Rotation paths and how fast each direction turns (degrees a step)
Each turn is a multiple of 5 degrees from 10 to 175, or 0.
Rotation 1:
[-10.2   4.6   4.2   6.2  47.9  22.5   9.5 -39.0 -24.8  12.9  17.7   3.9
 -19.8  15.5  11.5  13.5  -3.6   9.3  -7.5  39.4  -1.0  15.5  28.1]
[ 10.8   3.4  11.0  24.1  51.5  28.0   0.4 -35.6 -19.6   9.4  -6.8 -17.0
 -11.8 -14.0  14.3  25.7 -10.5  20.1  -6.7  31.3  -1.2  11.7  15.5]
[ 12.8   5.0   5.8  31.6  49.7   8.8   4.0 -11.2 -23.4   3.0 -12.7   8.8
  -8.1  -7.1 -19.0  16.5  -8.2  33.1  -3.3  49.5 -22.4   3.5  16.7]
[ 19.8   6.0   7.3   7.9  41.8  10.1   6.2 -30.7 -10.1 -12.6 -23.9  -6.8
   7.4  -9.3 -17.0  -8.0   2.3   6.1 -11.3  58.8 -19.0  20.0   9.9]
[ 22.1 -17.6   5.1   3.3  38.1  11.3  14.8 -28.1 -18.3  11.8 -44.4   3.3
  11.8 -22.8 -11.0 -11.7   5.7   0.8 -10.1  31.1 -19.6  -4.9  28.1]
[ -3.5  -3.5   9.4 -12.0  40.4   8.6  26.9 -33.9 -15.0  31.8 -18.6  14.6
   6.4   5.1 -13.9 -20.6  11.2   7.0  -1.3  36.5 -21.5   0.6  38.4]
[ -0.3  -1.6  26.0  -9.5  44.0  19.8  19.1 -48.5  -6.5  40.2 -25.1 -10.9
   6.6   2.0  14.4  -1.2   4.9  -3.3  10.3  27.8  -7.1  10.8  16.6]
[  2.7 -14.6  16.1  13.9  43.6   9.7  20.4 -23.9 -13.9  42.3 -24.1  13.9
  -0.7  12.9  13.5  20.8 -16.7  20.1  26.8  23.0 -15.8  -0.4  11.8]
[  1.4  -3.9   9.7   8.0  45.8   7.0  17.2 -29.5 -11.0  12.9  -9.8  16.5
  -1.6  29.8   7.1  15.3 -15.2  -1.1  20.6  54.6 -13.6  25.5  -7.7]
[ 25.6 -29.2  -5.1  16.6  44.9  16.5  11.0 -33.0 -17.6  -5.3 -24.3   6.9
  -7.1   2.3  17.2  11.8 -20.3 -12.4   3.7  37.8  -7.1  18.4  -1.8]
[ 10.8 -25.6 -16.0  10.5  43.2  11.5  13.6 -23.8 -35.7  -2.2  -6.1  27.0
 -18.0   8.4  -1.4   4.1  -8.9  -4.8  -7.4  39.6 -13.0   4.2  33.0]
[  0.6  -1.5  -0.5  -2.2  47.2  24.4   7.7 -47.3 -27.6  -4.6   5.7  -3.0
 -16.6   2.3   4.5  -1.6   2.1  -7.0 -23.2  40.5   0.9  13.9  32.6]
[  7.3  -2.5   7.0  18.0  48.8  28.1   7.3 -30.3 -29.8  19.9  -9.3 -10.6
 -13.1 -23.1   5.9  14.6   0.5  19.7 -14.7  22.6  -2.4  -4.1  39.5]
[ -4.4  19.7  17.4  15.9  47.1  14.5  10.1 -21.1 -20.7  19.1  -3.8   1.8
  -3.5  -3.6 -16.7   7.9   1.0  36.5  -6.4  46.9 -19.0   7.6  26.1]
Directions:
[ 13.1 -12.0 -11.0  -1.0  -3.3  -6.4   0.4   4.2  -1.0 -19.6 -11.3   9.0
   4.3  -0.2  -8.6  -9.7  -1.8 -12.5  -3.9  10.0  -5.9   2.7  -4.9]
60
[  2.9  11.7  -1.8   7.6   2.1   5.0  -9.3   3.6  -5.2 -13.2   6.0  -9.1
  -4.1 -16.5 -11.4   0.2   4.9  10.9 -17.0   5.1   0.3  -2.1   9.1]
35
Rotation 2:
[-17.1 -27.1  12.1 -12.8  37.2  29.9 -39.7  21.6  28.3  -5.8  -0.5 -23.7
 -48.9   3.3  22.6 -14.8   2.2   3.3  24.6   0.8 -17.8  23.2  24.3]
[-35.8 -31.4 -13.7   9.5  48.7  26.6 -27.5  24.9  10.5  14.3  -7.1 -18.1
 -31.8  24.9  10.3 -29.0  -8.4  11.8   7.2  -1.2 -27.9  -8.0  28.3]
[-17.2 -35.3   2.0 -10.7  53.0  61.9 -21.1  -5.6  15.2  14.4  -5.9  -4.8
 -26.1  18.5  20.1 -19.6   3.0  24.9 -18.4   5.8  -3.2   8.5  18.9]
[-16.5 -28.0  16.4 -24.5  36.7  42.4 -37.2  12.8  24.2  -9.1   1.1  -9.9
 -46.5   1.9  21.2 -11.0   2.4   4.9  19.6   0.9 -18.7  27.5  15.2]
[-35.7 -31.0  -9.8   7.6  47.2  15.4 -28.5  23.7  14.0   8.4 -11.6 -15.2
 -42.6  18.2  15.7 -26.4  -1.4   3.1  19.4  -3.9 -31.4  -2.4  27.6]
[-17.2 -31.4  -6.0   5.0  54.1  51.9 -20.0   0.6  18.1  19.8  -6.4 -13.2
 -23.5  21.6  21.2 -24.8  -1.0  28.4 -14.9   5.5  -7.5   3.5  25.6]
[-15.4 -26.1  16.0 -28.4  36.7  55.4 -42.2   8.8  22.1  -8.6   6.9  -3.5
 -35.7  11.8  15.8 -13.5  -1.4  11.3   7.6   4.5 -15.0  24.9  16.5]
[-37.2 -39.1   0.5  -5.0  45.1  19.6 -31.9  19.0  10.1   2.5 -11.2  -9.2
 -44.7   8.8  13.1 -26.1  -2.2  -5.2  24.4  -6.4 -33.5   2.7  18.2]
[-18.9 -33.1 -12.2  12.4  56.0  39.8 -15.4   4.9  16.4  20.2 -12.7 -20.6
 -31.8  17.3  28.5 -29.3   1.6  22.4  -6.5   2.1  -6.3   1.4  26.8]
[ -8.9 -22.5  10.6 -20.3  40.5  58.6 -37.6  13.8  28.5  -2.7   8.8 -13.7
 -31.8  14.8  12.3 -12.2  -4.2  23.2  -3.0   6.8 -13.1  20.9  22.0]
[-39.0 -37.8   5.2 -17.3  44.0  31.1 -36.7  15.9  10.7  -0.4  -4.5   1.1
 -40.1  13.9   5.5 -19.5  -2.2  -3.5  20.1  -4.4 -38.0   4.6  13.4]
[-21.0 -41.8 -10.4  11.5  58.9  32.1 -13.6  -1.1  13.7  19.1 -23.1 -14.7
 -37.7   9.1  30.7 -27.7   7.2  11.3   2.2  -2.7 -13.2   2.1  19.7]
[ -6.0 -20.9   4.0  -5.3  44.5  51.5 -34.5  13.8  29.1   4.6   3.9 -26.4
 -35.1  14.5  20.5 -13.5  -2.1  28.3  -4.7   8.8  -3.7  19.4  27.4]
[-36.9 -31.9   7.0 -21.3  38.4  39.4 -41.4  19.4  11.8  -2.9   6.7   0.1
 -32.8  18.9  -2.4 -20.4  -9.0   2.6  12.2  -1.9 -35.0   6.4  18.8]
Directions:
[-17.1  -5.5  -8.0   6.6   2.5 -12.1   2.1   6.5 -10.5   4.7  -4.1   6.2
   3.0   6.0  -8.9  -8.5  -3.4  -7.7   5.8  -5.8 -15.1 -15.7   0.2]
115
[  1.5  -8.1   2.9   3.1  -0.3 -13.8   2.7  -5.8   0.3  -0.8 -12.2  -3.1
 -12.9 -13.5  14.4   0.3   9.5 -12.4  15.7  -5.2  -0.3   7.0  -4.9]
100
[  4.5  -2.5  -2.1 -10.0 -17.0  -8.4 -12.2 -10.3   9.5  15.6  -1.6  -4.4
  -0.5  -0.9  -7.9  -2.9   4.1   5.2   3.9   4.4   6.1 -16.4  -8.0]
0
Rotation 3:
[ 33.4 -14.7   3.5 -63.0  -1.3  26.2  -0.9  21.1 -21.8 -18.8 -24.7   4.4
 -21.4 -26.1  16.0  -6.1  11.4 -19.8  14.3  23.6  -0.4   2.0  -5.5]
[ 29.1  -9.5   8.7 -60.8  -6.6  33.8 -20.3  22.9 -12.5   5.9 -25.4  14.7
   9.7 -16.1   9.4   3.3   7.3 -30.6   6.1  17.6   1.3  -3.6 -24.3]
[ 37.8  -7.3  -4.3 -51.2  13.9  18.9 -19.8  39.3  -6.7 -11.1 -17.9  -3.7
  -8.1 -17.7  -3.3  -4.4   4.3 -26.8   7.8  15.3   3.9   1.3 -41.2]
[ 30.2 -22.0   0.3 -60.8  20.4  29.1 -15.0  34.3  -4.9  -7.2  -0.4  -6.6
  11.6   0.0   1.4  -9.8  20.2 -36.2  17.8  20.0  -4.5  -8.6 -15.4]
[ 29.5 -10.8  -0.4 -60.5  35.5  42.5  -4.4  30.9  -8.0 -18.6  -2.4   5.2
  13.8 -11.0  19.5  -8.7   7.4 -10.3  10.7   0.5   6.0  -3.2 -28.5]
[ 29.7 -16.9  -0.9 -66.6  17.3  33.6   7.5  20.8 -19.6 -24.5 -12.1  -1.8
 -14.9 -19.8  16.1 -11.5  14.6 -13.3  16.0  18.9   0.5  -0.8   0.1]
[ 27.8 -12.9   9.5 -63.1  -3.8  40.8 -10.4  17.0 -19.8  -0.1 -24.6  21.1
   8.4 -20.1  23.0   1.9   9.1 -19.7   6.8  12.6   4.1  -1.5 -11.4]
[ 37.3  -3.0   0.2 -56.0   0.5  20.4 -13.7  32.1 -14.1 -11.3 -28.9   4.3
 -17.4 -26.9   4.4  -3.4   3.1 -22.8   9.1  18.7   6.2   1.9 -32.9]
[ 28.6 -17.4   3.4 -59.4   3.5  22.2 -18.3  31.7  -9.2   1.4 -12.1  -2.8
   7.4  -6.6  -5.5  -0.7  16.6 -41.4  12.9  24.6  -4.8  -7.3 -20.7]
[ 31.7  -8.1  -0.5 -52.3  28.0  34.1 -15.8  38.4  -1.0 -11.0  -7.7  -1.3
  12.7 -10.9   6.8  -6.2   4.8 -18.8  11.4   4.5   4.2  -5.8 -40.8]
[ 31.3 -17.8  -2.6 -61.5  28.7  29.4   2.7  30.3 -10.6 -25.5  -0.3 -11.4
  -5.3  -9.3  10.7 -12.1  17.8 -20.0  18.8  12.1  -4.8  -6.4  -6.6]
[ 23.7 -15.8   6.3 -66.3  16.4  48.4  -1.5  18.7 -17.3  -7.4 -11.8  17.1
  14.7 -12.6  31.1  -4.7  10.5 -15.2   9.6   7.8   2.2  -3.7  -9.7]
[ 32.9  -4.6   2.2 -60.7   6.8  28.0  -4.7  21.8 -22.0 -21.5 -25.4   9.6
 -19.8 -32.8  16.2  -7.7   2.7 -10.2   9.1  17.9   7.8   6.3 -19.6]
[ 32.6 -17.0   3.7 -62.7  -9.9  27.0 -17.4  22.6 -16.4   3.0 -24.2   9.1
  -2.4 -16.4   3.7  -1.4  14.0 -37.6  11.1  27.7  -3.2   0.0 -11.7]
Directions:
[  5.3   2.0  -2.0   6.9  -4.2 -11.0 -14.9  10.5   8.3   7.9  -1.2  -7.0
   3.2   5.4 -17.4   4.1   0.0 -15.3  -1.2   4.1   0.5  -0.9 -16.7]
60
[ -7.7  -7.7   5.4  -5.0  -8.5   7.6  -3.6  -4.9   0.2  15.2   3.4   7.8
  20.0  10.4   2.4   3.9   6.6 -12.0  -0.3   3.4  -7.0  -6.5  12.7]
145
